rotation steps, each row followed by its count of steps
The counts run from 0 to 339.
[155 157 128 187 138 124 125 103 140 160 175 136 103  76 134 126 132  73
  98 119 146 120 191 154  98 145 128 140  98 187 153 120  71  97 115 113
 138 165 126 109 112 108 104  96 119 167 138 137  95 101 103 156 146 180
 168 160 116  99 121 155 135 152 109 102 133 100 124 139 131 122 121 139
 142 129 136 140 128 121 127  83 124  81 160 120 134] : 123
[170 128 157 159 133 147 111  96 108 101 172 135 152  77 133 125 119 121
 139 120 124 136 168 124 135 143 117 135 114 147 146  96  78 101 112 135
 116 174 101 102 101 106 106 104 154 165 140 134 130 140  84 182 122 182
 165 114 114  79 137 181 129 151 123 101  96 140 114 116 153 141 179 149
 117 120 115  85 133  88 126  81  97 113 136 106 134] : 203
[165 148 148 161 118 115 118  94 136 153 165 136 133  91 147 115 134  83
 119 107 117 155 175 142 129 154 106 138  95 149 153 112  55 132 100 135
 139 144 101  85 130 129 123 107 125 178 133 134 131 107  87 180 132 169
 186 147 110 106 122 173 125 153 119  89 104  90 131 137 126 133 152 161
 158 104 130 106 127 100 121  88  95  77 125 111 141] : 302
[177 123 122 147 142  99 112 102 127 148 158 101 126  94 150 116 154 106
 103  98 149 154 198 143  88 141 121 134 122 167 171  99  75 101 124 133
 139 160 123  89  98 125  87 106 122 168 150 137 118 113 109 173 129 194
 161 160 115  83 133 162 120 135 111 112 117 125 130 131 160 114 145 154
 143 113 145 141 148  95 135  76 115  94 152 117 141] : 3
[181 128 144 157 145 133 132 124 138 145 172 115 114 110 138 113 125  94
 109 114 149 144 179 131 116 155 122 135 117 146 136 107  64 115 153 119
 133 158 118  89 142 109 106  97 152 146 130 112  90 130  94 139 157 183
 172 151 161 120 131 209 108 105 110 100  99 121 122 126 159 116 134 157
 148 101 134 132 155  61 110  84 107 103 147 103 104] : 312
[177 143 141 178 142 148 110 128 116 109 200 132 130 121  96 124 145 100
 137 124 143 131 174 131 111 149 135 130 111 191 152 107  66 109 111 113
 133 154 111  89  95 113 123  94 124 141 160 119 143 123  93 161 126 179
 172 111 102  80 149 176 145 173 117 112 106 142 107 119 151 146 159 135
 120 127 124  86 134 100 113  97 102 114 129 130 133] : 231
[183 158 115 156 121 113 122  91 113 166 177 139 117  97 135 104 165  95
 105 109 126 137 186 133  95 149 112 143 100 163 172 141  65 114 115 131
 146 146 110  95  97 150  98 107 117 154 151 137 117 115 120 166 128 169
 173 149 119  97 135 166 152 155 112 116  95 101 119 110 136 103 135 145
 140 120 130 129 113  96 109  66  89  87 138 123 115] : 243
[168 138 123 174 143 155 119 119 122 157 172 132  90  78 135 107 146 116
 110 114 129 115 198 113 110 141 149 155 140 173 137 126  68  85 157 113
 127 162 131 105 122 114  96 104 143 148 139 114  74 141 112 124 173 166
 169 156 150 122 140 192 114 130 107 115 105 112  93 130 141 119 123 133
 136 129 111 133 134  87  98  95 107 104 155 104 110] : 252
[156 161 149 168 110 115 121  74 111 150 162 136 106 117 108  92 128  59
 119 121 130 106 170 134 127 148 119 143 105 172 139 149  57 128 116 119
 137 165 113 115 127 107 104 107 126 165 133 133  99 128 124 152 136 179
 178 136 123 122 125 181 130 141 101  87 112 100 124 129 129 115 128 158
 143  98 140 105 108  91 137  64  87  94 117 116 133] : 185
[194 149 149 166 123 108 123 112  99 158 155 139  94 112 121 100 156  96
 129 128 137 130 185 132 122 132 121 134 102 174 160 138  57 124 114 125
 139 152 115  89 112 141 131 102 129 142 154 129 109 131 118 149 129 167
 179 134 109 102 135 181 157 158 117  94  82  77 130 126 118 106 140 141
 141  97 130 118 129 104 110  81  73 102 145 108 115] : 38
[172 121 146 152 139 133 110  93 115 113 160 122 155  66 146 128 123 120
 123 105 124 147 179 129 119 144 111 146 120 141 160  80  87  90 126 143
 108 185 101 105 101 108  99 108 150 163 130 130 111 137  82 178 129 186
 166 137 128  84 126 171 110 133 125 105 101 145 110 120 165 126 167 163
 122 113 122 112 145  84 131  85 116 110 155 107 135] : 206
[150 148 112 162 130 120 107  81 111 164 169 124 114  90 142  92 164  97
 103  99 119 126 194 141  96 156 128 177 138 170 175 120  86  93 132 126
 138 154 128  90 114 126  88 113 114 173 142 119 103 130 108 156 146 179
 161 184 134 109 122 159 114 158 113  99 141 121  93 139 139 117 117 156
 137 114 128 132 116 102 114  85 108  87 141 131 144] : 151
[146 121 133 167 141 131  95 101 141 136 168 119 141  75 146 115 143 106
 118  86 107 155 185 137 123 155 125 158 131 161 152  95  77  97 130 134
 118 165 103  92 128 110 111 107 127 171 131 128 122 122  82 169 146 173
 179 166 118 108 121 172  84 149 121  89 131 138 106 148 146 154 151 167
 146 105 122 113 137  90 133 100 123  90 136 119 163] : 297
[142 149 150 174 123 161 107  89 100 112 192 141 131 112 107  97 129 100
 140 122 118 106 166 124 139 156 135 159 132 163 142 122  74 110 120 117
 131 154 116  92 123 101 103 103 136 173 140 109 129 149  91 156 136 179
 172 127 124 105 138 186 123 167 114  90 124 137  95 128 136 152 149 153
 121 119 112  66 109  90 110  93  88 107  99 125 142] : 290
[143 120 136 172 137 122  94  95 126 148 144 123 121  63 150 104 142 115
 114  90 108 138 195 131 129 141 131 156 138 171 156 116  80  89 126 131
 120 173 110 101 120 110  97 107 133 182 136 142 104 132 104 170 148 178
 169 170 110 110 121 164  95 152 116  85 133 123 112 153 137 147 137 159
 142  99 126 125 130 103 143  89 114  91 143 115 164] : 61
[156 156 143 167 112 109 119  73 118 154 165 135 105 117 114  90 131  58
 111 115 133 115 171 141 124 151 109 144 101 166 145 152  63 126 118 116
 138 161 113 105 128 110 102 104 124 166 130 136  99 122 122 157 135 184
 173 146 124 121 120 177 130 140 104  84 119 104 128 126 131 115 119 161
 142  90 146 116 112  86 136  63  90  89 122 119 130] : 184
[168 149 134 174 133 152 119  90 109 120 183 141 135  69 113 131 126  97
 123 119 120 111 175 128 106 150 118 162 109 163 154 100  85  81 133 133
 106 193 101 127  91 101 105 104 140 142 128 120  89 130  94 153 138 177
 174 127 134  94 125 166 123 146 118 119 104 143  89 101 154 113 146 146
 110 129 120 111 127  93 116  84 125 117 169 116 117] : 116
[167 129 135 173 151 133 116 118 103 149 175 122  92 106 123  87 151 120
 107 111 141 119 188 125 121 146 142 143 138 164 141 148  85  87 160 101
 138 154 129  88 129 121  90  90 151 142 147 120  86 160 116 136 156 187
 144 159 150 119 138 204 121 137 114  89 123 135 102 132 154 136 109 149
 129  94 129 130 134  77 111  77  93 110 140 120 110] : 47
[150 131 127 169 137 112 103  98 148 148 168 108 122 111 120 110 142  72
 105  95 137 144 183 145 101 156 124 147 116 184 146 105  64 116 124 121
 131 163 110  99 123 100 104 105 110 171 137 129 119  99 102 161 144 187
 179 159 118 112 124 169  94 138 101  98 139 132 122 146 153 136 135 165
 156 106 146 125 138  87 144  87 128  88 129 127 157] : 92
[169 132 143 173 131 148 106 123 121 140 150 126  96  87 129 107 146 118
 135 113 114 126 193 108 131 136 152 159 148 183 140 104  50 109 135 132
 116 160 117  97 130 110 127 116 139 161 144 106  96 142  95 128 160 159
 193 141 123 113 145 191 103 145 111 102  95  93  95 151 118 130 152 136
 144 118 104 100 139  99 105 120  96 108 136  98 145] : 161
[161 138 150 182 136 153 110 105 116 102 190 133 128 104  83 121 120  83
 130 118 132 109 166 127 113 149 125 147 112 180 140 106  77  96 134 118
 107 191 101 124 102  86 112  98 137 137 133 119 102 130 100 147 137 188
 171 111 129  99 132 179 114 148 106 108 116 159  99 113 161 136 149 151
 112 111 132  93 133  79 135  80 124 124 142 123 127] : 322
[180 147 143 162 138 132 117 101  76 121 187 136 124 116 117 101 153 120
 136 128 137 119 174 133 114 143 123 142 123 158 174 124  92  98 117 123
 142 153 123  79  92 130 100  99 135 147 161 120 129 156 105 164 116 187
 151 130 119  76 140 180 163 177 127  97 106 135 104 111 147 124 144 143
 106 112 126  92 118 101 103  75  78 116 135 131 118] : 142
[152 126 126 168 140 116 102  98 144 142 164 109 125 107 119 112 141  71
 104  92 134 139 182 143  99 160 124 151 119 183 150  99  68 113 133 122
 124 170 110 102 122  98 109 105 113 164 134 126 114 105 103 156 142 190
 177 160 120 112 121 168  90 137 101 100 138 141 119 144 156 135 136 168
 149 103 143 126 142  91 144  89 134  95 135 127 160] : 91
[166 143 133 182 153 147 125 137 139 130 210 123 107 123 111 119 136  85
 113 123 165 132 183 143 106 154 143 121 115 187 134 113  65 111 127  94
 154 135 135  79 121 105 109  83 125 153 159 117 133 115  91 147 144 187
 162 141 124  92 142 189 139 158 107 105 131 131 119 136 151 152 135 136
 142 131 130 108 142  99 105  96 110  98 123 131 129] : 227
[167 135 125 161 138 129 101  84  84 132 163 121 126  94 124  99 162 121
 123 107 117 121 191 126 100 147 127 179 146 166 180 103  98  80 141 139
 114 182 116  97  96 119  92 115 128 148 145 109  99 154 106 152 134 184
 161 154 133  93 128 165 116 157 122 107 118 143  82 122 154 111 137 157
 111 108 125 109 128  95 114  90 108 118 154 126 142] : 147
[155 129 136 158 139 132 116 103 105 145 162 110 100 121 136  83 141 111
 112 111 146 120 188 123 118 150 144 153 151 157 140 128  78 103 153 112
 143 148 143  82 142 110  79 104 145 167 142 108  95 157 113 137 155 193
 153 167 154 120 138 202 110 124 109  87 125 126 108 143 150 130 119 155
 139 103 129 117 135  72 112  84  92 107 123 115 127] : 283
[171 126 145 179 157 145 114 147 135 149 178 129 103  93 150 105 144 122
 120 109 129 151 189 134 139 152 140 134 129 160 138 122  66 101 137 110
 139 135 120  65 152 128 127  92 144 151 145 118 115 137  84 150 157 166
 169 163 132 116 134 204 117 154 128  82 115 113 116 152 138 160 134 147
 150  97 114 117 149  92  98 106  95  92 133 114 127] : 166
[171 151 150 158 113 117 122  96 135 147 164 136 134  97 143 113 131  79
 127 115 119 152 173 141 133 151 103 135  95 149 150 112  50 136  97 141
 133 149 101  89 125 127 126 112 127 176 134 132 127 111  88 175 131 166
 192 136 111 102 126 174 131 150 120  93  96  85 137 132 126 122 160 158
 153 104 129 101 127  94 117  86  91  82 125 105 137] : 303
[171 124 146 168 143 111 107  97 107 143 154 123 123  98 122 100 145  98
 115 103 113 133 175 141 121 152 108 160 116 152 168 115  93  93 146 131
 107 188  98  98 126 117 115 104 139 132 125 122  89 141 100 158 137 178
 171 156 140 117 112 181 100 135 124  80 117 140 108 127 155 119 132 180
 127  66 143 131 145  79 134  78 112 110 162 121 127] : 178
[166 121 142 175 155 147 112 147 133 149 169 126 101  91 148 105 146 126
 120 108 128 151 194 126 135 148 145 138 137 166 138 113  64 100 140 114
 133 144 123  69 150 122 126  94 147 155 141 114 110 138  86 143 165 166
 172 161 133 118 139 204 108 147 124  86 111 112 113 155 135 155 138 146
 151 102 113 118 152  90  97 109  99  96 135 107 132] : 165
[188 114 139 171 164 127 117 145 117 137 162 109  97 103 140 111 152 134
 115 116 166 142 203 130 109 131 151 121 142 182 150 113  77  90 147 112
 140 152 138  81 114 116 100  88 142 148 163 122 105 141 107 145 145 187
 152 154 123  88 151 193 133 136 117  97 110 121 126 147 154 132 135 133
 136 113 131 132 162  96 113  95 103 115 155 109 123] : 135
[179 125 154 149 122 116 113  95  86 135 131 109 100 116 127  86 144 114
 131 121 137 114 190 112 124 131 136 157 150 164 160 115  72 114 144 135
 119 168 125  97 119 109  95 119 148 160 143 108  84 161 118 132 143 187
 174 143 137 109 142 194 119 122 110  95  91 101 110 140 136 100 144 149
 129  94 132 106 139  80 122  89  79 122 139  97 126] : 279
[159 142 153 169 127 140 107  86 108 105 176 123 137 117  91 113 123  75
 135 120 126 110 165 132 116 159 116 165 121 170 157  88  82 109 128 131
 104 188 104 108 114  84 118 109 128 148 127 104 109 134  90 151 133 189
 177 124 131 100 122 174 106 150 114  98 124 149  97 125 152 125 150 169
 119 101 134  84 134  84 128  95 117 118 133 124 146] : 86
